In the data rows, 50 means zero.
Here are some numbered points:
Array([64, 30, 52, 45, 23, 53, 44, 51, 47, 50, 47, 40, 67, 30, 48, 49, 41, 35, 64, 53, 40, 56, 64, 49]) 0
Array([48, 63, 61, 33, 49, 49, 58, 59, 45, 52, 48, 49, 50, 61, 50, 54, 35, 48, 51, 62, 41, 43, 48, 49]) 1
Array([43, 55, 49, 40, 53, 51, 50, 41, 31, 47, 75, 32, 58, 29, 46, 46, 24, 65, 21, 49, 39, 28, 36, 28]) 2
Array([30, 47, 48, 56, 63, 71, 42, 47, 57, 32, 45, 43, 56, 53, 45, 44, 48, 43, 43, 40, 44, 53, 33, 47]) 3
Array([48, 32, 59, 56, 41, 40, 36, 53, 39, 40, 42, 36, 64, 18, 48, 36, 42, 41, 69, 48, 46, 61, 55, 49]) 4
Array([53, 45, 52, 77, 43, 48, 49, 45, 47, 57, 55, 61, 33, 57, 35, 67, 55, 46, 67, 60, 56, 53, 64, 70]) 5
Array([52, 56, 35, 47, 42, 46, 77, 44, 42, 62, 49, 46, 37, 63, 44, 66, 48, 37, 36, 66, 68, 47, 57, 68]) 6
Array([55, 32, 56, 36, 67, 73, 36, 35, 67, 49, 64, 50, 59, 50, 39, 56, 49, 52, 56, 28, 51, 61, 62, 50]) 7
Array([51, 52, 58, 54, 48, 34, 52, 65, 59, 44, 43, 50, 45, 56, 62, 57, 49, 51, 51, 55, 43, 52, 62, 49]) 8
Array([53, 51, 62, 17, 62, 54, 60, 45, 65, 47, 38, 38, 48, 45, 43, 52, 77, 47, 65, 35, 39, 65, 54, 42]) 9
Array([40, 49, 59, 56, 41, 53, 58, 75, 57, 28, 37, 51, 55, 45, 62, 44, 59, 48, 59, 54, 27, 64, 52, 47]) 10
Array([47, 54, 46, 66, 64, 50, 36, 49, 56, 52, 62, 57, 58, 67, 46, 56, 56, 59, 37, 44, 58, 51, 46, 56]) 11
Array([45, 75, 74, 16, 68, 58, 55, 49, 68, 46, 33, 36, 38, 48, 33, 57, 71, 50, 30, 56, 42, 64, 45, 48]) 12
Array([32, 60, 38, 45, 55, 57, 49, 33, 56, 65, 60, 57, 46, 48, 46, 48, 32, 45, 47, 42, 81, 32, 46, 44]) 13
Array([55, 25, 53, 63, 60, 58, 46, 43, 50, 60, 55, 75, 53, 54, 57, 54, 25, 55, 36, 41, 43, 41, 66, 47]) 14
Array([41, 41, 58, 44, 46, 54, 55, 50, 48, 50, 51, 38, 58, 61, 50, 57, 49, 61, 28, 60, 45, 51, 51, 51]) 15
Array([36, 26, 61, 58, 63, 68, 25, 48, 52, 46, 45, 73, 57, 63, 74, 45, 20, 85, 32, 52, 48, 45, 52, 42]) 16
Array([43, 59, 41, 62, 78, 52, 57, 61, 65, 50, 50, 53, 48, 46, 29, 52, 58, 27, 45, 42, 58, 46, 41, 40]) 17
Array([39, 52, 66, 27, 35, 52, 66, 50, 31, 38, 40, 20, 61, 31, 52, 43, 48, 46, 43, 71, 53, 60, 38, 40]) 18
Array([55, 56, 49, 46, 61, 46, 54, 36, 40, 57, 60, 52, 61, 44, 43, 49, 64, 38, 51, 49, 73, 52, 57, 54]) 19
Array([43, 52, 58, 49, 49, 39, 48, 40, 47, 36, 52, 19, 64, 19, 58, 36, 59, 38, 39, 39, 44, 44, 47, 47]) 20
Array([70, 35, 46, 33, 39, 36, 50, 62, 54, 61, 69, 63, 47, 62, 52, 63, 49, 38, 47, 33, 46, 39, 50, 49]) 21
Array([58, 45, 60, 65, 56, 51, 60, 60, 45, 44, 43, 47, 44, 64, 40, 72, 49, 39, 23, 61, 59, 56, 52, 62]) 22
Array([75, 30, 53, 35, 42, 54, 49, 62, 52, 48, 44, 73, 52, 44, 45, 51, 33, 38, 67, 50, 49, 42, 60, 50]) 23
Array([59, 46, 63, 50, 50, 57, 51, 56, 46, 46, 39, 60, 48, 46, 42, 48, 46, 43, 45, 62, 52, 60, 54, 58]) 24
Array([47, 53, 43, 58, 59, 55, 53, 37, 57, 43, 61, 50, 57, 29, 36, 23, 50, 74, 47, 61, 58, 45, 58, 65]) 25
Array([64, 48, 54, 30, 43, 43, 54, 51, 41, 50, 60, 50, 55, 47, 49, 56, 47, 52, 57, 59, 42, 50, 59, 49]) 26
Array([39, 43, 55, 64, 42, 53, 52, 55, 52, 26, 36, 42, 43, 31, 61, 39, 56, 45, 64, 60, 47, 58, 48, 50]) 27
Array([47, 66, 39, 56, 61, 51, 61, 45, 41, 48, 52, 55, 40, 39, 46, 37, 62, 34, 54, 51, 56, 48, 46, 47]) 28
Array([61, 30, 54, 48, 35, 40, 44, 53, 39, 51, 40, 42, 47, 58, 54, 62, 30, 59, 47, 64, 41, 35, 62, 56]) 29
Array([27, 59, 41, 45, 56, 65, 38, 41, 58, 64, 50, 55, 41, 48, 52, 49, 37, 52, 50, 41, 69, 27, 35, 51]) 30
Array([57, 47, 49, 34, 70, 64, 49, 53, 73, 73, 47, 50, 41, 67, 37, 56, 56, 49, 42, 33, 46, 43, 51, 54]) 31
Array([44, 60, 44, 64, 56, 59, 37, 50, 61, 39, 54, 60, 55, 52, 52, 47, 53, 56, 63, 62, 47, 61, 45, 49]) 32
Array([54, 50, 44, 45, 28, 33, 59, 67, 46, 47, 52, 65, 46, 56, 36, 49, 54, 52, 64, 45, 48, 45, 54, 43]) 33
Array([42, 31, 61, 49, 56, 47, 47, 39, 58, 75, 46, 60, 43, 43, 46, 42, 28, 54, 62, 47, 46, 43, 63, 40]) 34
New points follow, each followed by the number of its nearest point above.
Array([54, 34, 56, 40, 51, 36, 40, 60, 56, 44, 50, 61, 68, 43, 32, 39, 63, 42, 51, 53, 37, 37, 63, 56]) 26
Array([53, 44, 63, 59, 71, 48, 46, 58, 47, 60, 48, 58, 36, 76, 51, 55, 53, 63, 34, 51, 47, 41, 62, 63]) 11
Array([56, 35, 46, 62, 42, 56, 37, 35, 43, 57, 61, 59, 48, 51, 39, 60, 53, 63, 68, 45, 61, 57, 70, 74]) 5
Array([68, 41, 60, 66, 39, 39, 46, 59, 46, 38, 43, 45, 50, 54, 76, 63, 63, 38, 56, 33, 32, 55, 55, 66]) 8
Array([42, 49, 52, 46, 53, 58, 62, 41, 50, 34, 39, 42, 56, 24, 54, 29, 55, 38, 55, 51, 52, 76, 45, 43]) 27
Array([58, 54, 40, 51, 47, 48, 46, 44, 47, 41, 65, 58, 45, 52, 54, 51, 66, 50, 67, 40, 47, 63, 44, 51]) 32
Array([45, 43, 47, 57, 37, 53, 55, 54, 57, 49, 59, 28, 48, 57, 58, 65, 59, 38, 33, 38, 56, 44, 37, 55]) 15
Array([59, 39, 54, 44, 44, 44, 44, 58, 44, 43, 60, 55, 52, 52, 37, 56, 42, 35, 58, 51, 51, 40, 58, 43]) 26
Array([41, 65, 39, 56, 64, 70, 64, 41, 48, 47, 66, 44, 60, 46, 37, 45, 74, 64, 44, 51, 70, 62, 49, 52]) 19
Array([47, 50, 58, 59, 45, 57, 43, 52, 51, 49, 42, 63, 44, 61, 45, 45, 41, 58, 53, 64, 53, 61, 55, 54]) 24
Array([47, 44, 42, 52, 69, 56, 37, 39, 47, 39, 66, 52, 61, 28, 47, 27, 55, 74, 45, 65, 54, 50, 50, 59]) 25
Array([42, 52, 52, 42, 32, 58, 67, 57, 67, 57, 54, 40, 48, 69, 47, 70, 47, 18, 45, 46, 55, 53, 26, 47]) 1
Array([54, 46, 42, 28, 49, 51, 48, 43, 62, 55, 39, 43, 61, 35, 39, 35, 63, 41, 70, 49, 30, 54, 51, 41]) 9
Array([65, 51, 55, 54, 48, 55, 45, 46, 41, 43, 49, 50, 56, 56, 57, 53, 46, 60, 51, 46, 38, 47, 60, 63]) 26
Array([47, 64, 48, 55, 55, 49, 59, 63, 52, 49, 45, 47, 50, 53, 56, 37, 50, 61, 24, 57, 59, 41, 37, 52]) 15
Array([65, 46, 45, 34, 63, 44, 45, 46, 51, 56, 54, 46, 55, 38, 46, 45, 55, 34, 73, 36, 27, 47, 42, 48]) 26
Array([72, 54,  1, 58, 45, 41, 46, 40, 44, 80, 50, 54, 44, 69, 67, 50, 65, 60, 77, 37, 44, 65, 70, 64]) 5
Array([62, 53, 52, 57, 59, 40, 58, 62, 62, 40, 39, 54, 47, 71, 53, 69, 68, 54, 37, 44, 34, 42, 78, 53]) 8
Array([54, 40, 53, 78, 37, 60, 44, 53, 58, 34, 36, 45, 44, 50, 68, 44, 48, 53, 54, 47, 59, 62, 47, 52]) 27
Array([43, 39, 27, 61, 41, 32, 45, 40, 36, 59, 28, 36, 48, 60, 75, 39, 36, 69, 49, 76, 34, 47, 47, 45]) 29
Array([56, 48, 56, 48, 37, 53, 33, 40, 47, 51, 57, 47, 56, 41, 48, 59, 49, 46, 61, 40, 52, 55, 50, 55]) 26
Array([68, 53, 43, 49, 26, 56, 54, 52, 46, 34, 50, 38, 40, 53, 42, 61, 50, 38, 52, 54, 64, 73, 41, 46]) 24
Array([54, 52, 54, 35, 50, 42, 45, 44, 48, 60, 41, 43, 47, 32, 48, 28, 40, 54, 53, 47, 52, 34, 57, 42]) 34
Array([76, 36, 51, 60, 36, 43, 41, 62, 43, 32, 45, 54, 56, 50, 43, 48, 62, 52, 60, 47, 47, 66, 54, 53]) 24
Array([36, 71, 52, 47, 64, 60, 36, 40, 61, 60, 58, 44, 50, 36, 47, 36, 48, 48, 54, 34, 47, 34, 54, 42]) 30
Array([66, 45, 45, 23, 32, 40, 45, 38, 33, 57, 55, 44, 63, 28, 49, 40, 41, 49, 64, 54, 50, 44, 51, 51]) 26
Array([41, 59, 49, 59, 55, 58, 52, 34, 51, 34, 56, 45, 57, 43, 53, 35, 60, 47, 47, 46, 53, 53, 29, 39]) 3
Array([40, 58, 54, 43, 51, 55, 58, 46, 36, 67, 42, 46, 38, 56, 50, 58, 35, 55, 41, 55, 44, 32, 53, 54]) 1
Array([44, 52, 48, 66, 53, 60, 46, 49, 44, 37, 51, 62, 51, 49, 45, 45, 45, 39, 65, 45, 44, 53, 59, 45]) 32
Array([38, 58, 48, 51, 68, 53, 45, 42, 60, 58, 57, 55, 66, 34, 40, 45, 55, 46, 42, 43, 48, 44, 42, 36]) 17
Array([65, 34, 53, 39, 51, 45, 47, 57, 47, 58, 62, 65, 41, 50, 40, 64, 43, 40, 51, 32, 43, 39, 55, 44]) 21
Array([53, 54, 47, 48, 51, 48, 50, 43, 45, 53, 41, 51, 50, 37, 63, 49, 45, 52, 40, 49, 56, 45, 49, 60]) 24
Array([35, 64, 55, 44, 40, 43, 61, 40, 47, 53, 36, 33, 45, 46, 52, 36, 54, 47, 56, 58, 72, 44, 50, 54]) 28
Array([46, 48, 44, 42, 51, 49, 44, 52, 45, 61, 41, 52, 50, 35, 43, 39, 44, 64, 57, 51, 48, 36, 50, 47]) 34
Array([47, 62, 43, 60, 57, 57, 48, 36, 43, 48, 71, 60, 53, 47, 58, 39, 49, 69, 51, 29, 55, 50, 45, 50]) 11
Array([46, 46, 54, 50, 48, 72, 54, 51, 51, 47, 58, 50, 58, 35, 49, 61, 37, 42, 35, 42, 64, 65, 53, 63]) 24
Array([51, 57, 57, 23, 56, 56, 38, 49, 54, 51, 52, 50, 60, 43, 40, 36, 52, 52, 52, 52, 47, 46, 53, 50]) 26
Array([30, 47, 57, 51, 39, 68, 48, 56, 47, 42, 43, 43, 66, 61, 64, 68, 49, 41, 43, 73, 71, 48, 54, 74]) 15
Array([40, 58, 47, 55, 87, 42, 51, 51, 52, 58, 49, 62, 42, 45, 57, 45, 57, 63, 32, 35, 35, 26, 45, 54]) 11
Array([32, 54, 55, 61, 70, 71, 37, 43, 55, 58, 45, 66, 47, 61, 53, 51, 36, 51, 41, 49, 55, 41, 51, 40]) 30
Array([35, 32, 64, 34, 74, 43, 48, 72, 32, 45, 59, 54, 53, 32, 42, 47, 46, 91, 63, 54, 40, 49, 50, 34]) 26
Array([48, 68, 55, 52, 57, 40, 54, 67, 48, 46, 47, 66, 49, 64, 54, 40, 49, 54, 37, 59, 48, 47, 36, 54]) 1
Array([55, 58, 56, 52, 43, 50, 53, 63, 50, 22, 38, 51, 51, 55, 48, 53, 61, 35, 59, 74, 35, 56, 58, 54]) 10
Array([39, 51, 49, 54, 59, 70, 61, 41, 51, 54, 61, 48, 51, 50, 36, 48, 66, 59, 42, 49, 72, 57, 52, 54]) 19
Array([43, 63, 37, 53, 48, 57, 53, 47, 54, 51, 54, 48, 46, 41, 43, 46, 52, 42, 52, 28, 57, 45, 39, 44]) 28
Array([48, 47, 52, 53, 56, 45, 46, 42, 36, 45, 40, 53, 54, 47, 49, 55, 56, 55, 42, 60, 58, 56, 74, 69]) 24
Array([62, 54, 51, 67, 57, 51, 48, 52, 64, 53, 58, 49, 45, 69, 58, 53, 63, 60, 37, 49, 54, 53, 42, 52]) 11
Array([47, 55, 69, 40, 49, 46, 60, 45, 39, 38, 43, 36, 61, 28, 53, 36, 53, 42, 41, 73, 49, 67, 38, 38]) 18
Array([65, 36, 59, 41, 24, 52, 43, 42, 39, 52, 59, 47, 54, 51, 57, 59, 38, 51, 66, 49, 64, 50, 49, 60]) 26
Array([63, 63, 49, 48, 22, 54, 55, 55, 40, 38, 47, 39, 43, 64, 42, 50, 56, 37, 52, 63, 60, 73, 34, 39]) 24
Array([55, 47, 52, 50, 43, 50, 36, 48, 54, 65, 50, 67, 46, 60, 41, 40, 41, 58, 61, 56, 50, 57, 56, 43]) 34
Array([55, 24, 53, 60, 32, 52, 40, 56, 60, 45, 53, 35, 64, 38, 60, 51, 49, 48, 58, 57, 58, 69, 49, 45]) 0
Array([68, 40, 35, 62, 54, 47, 42, 46, 50, 51, 57, 49, 52, 50, 47, 48, 58, 57, 51, 53, 55, 54, 49, 50]) 11
Array([43, 50, 35, 41, 54, 46, 43, 30, 46, 46, 46, 29, 74, 26, 45, 44, 75, 48, 65, 63, 46, 62, 35, 43]) 20
Array([60, 33, 52, 36, 42, 52, 48, 63, 51, 56, 50, 73, 46, 47, 44, 42, 37, 42, 62, 57, 45, 29, 64, 43]) 23
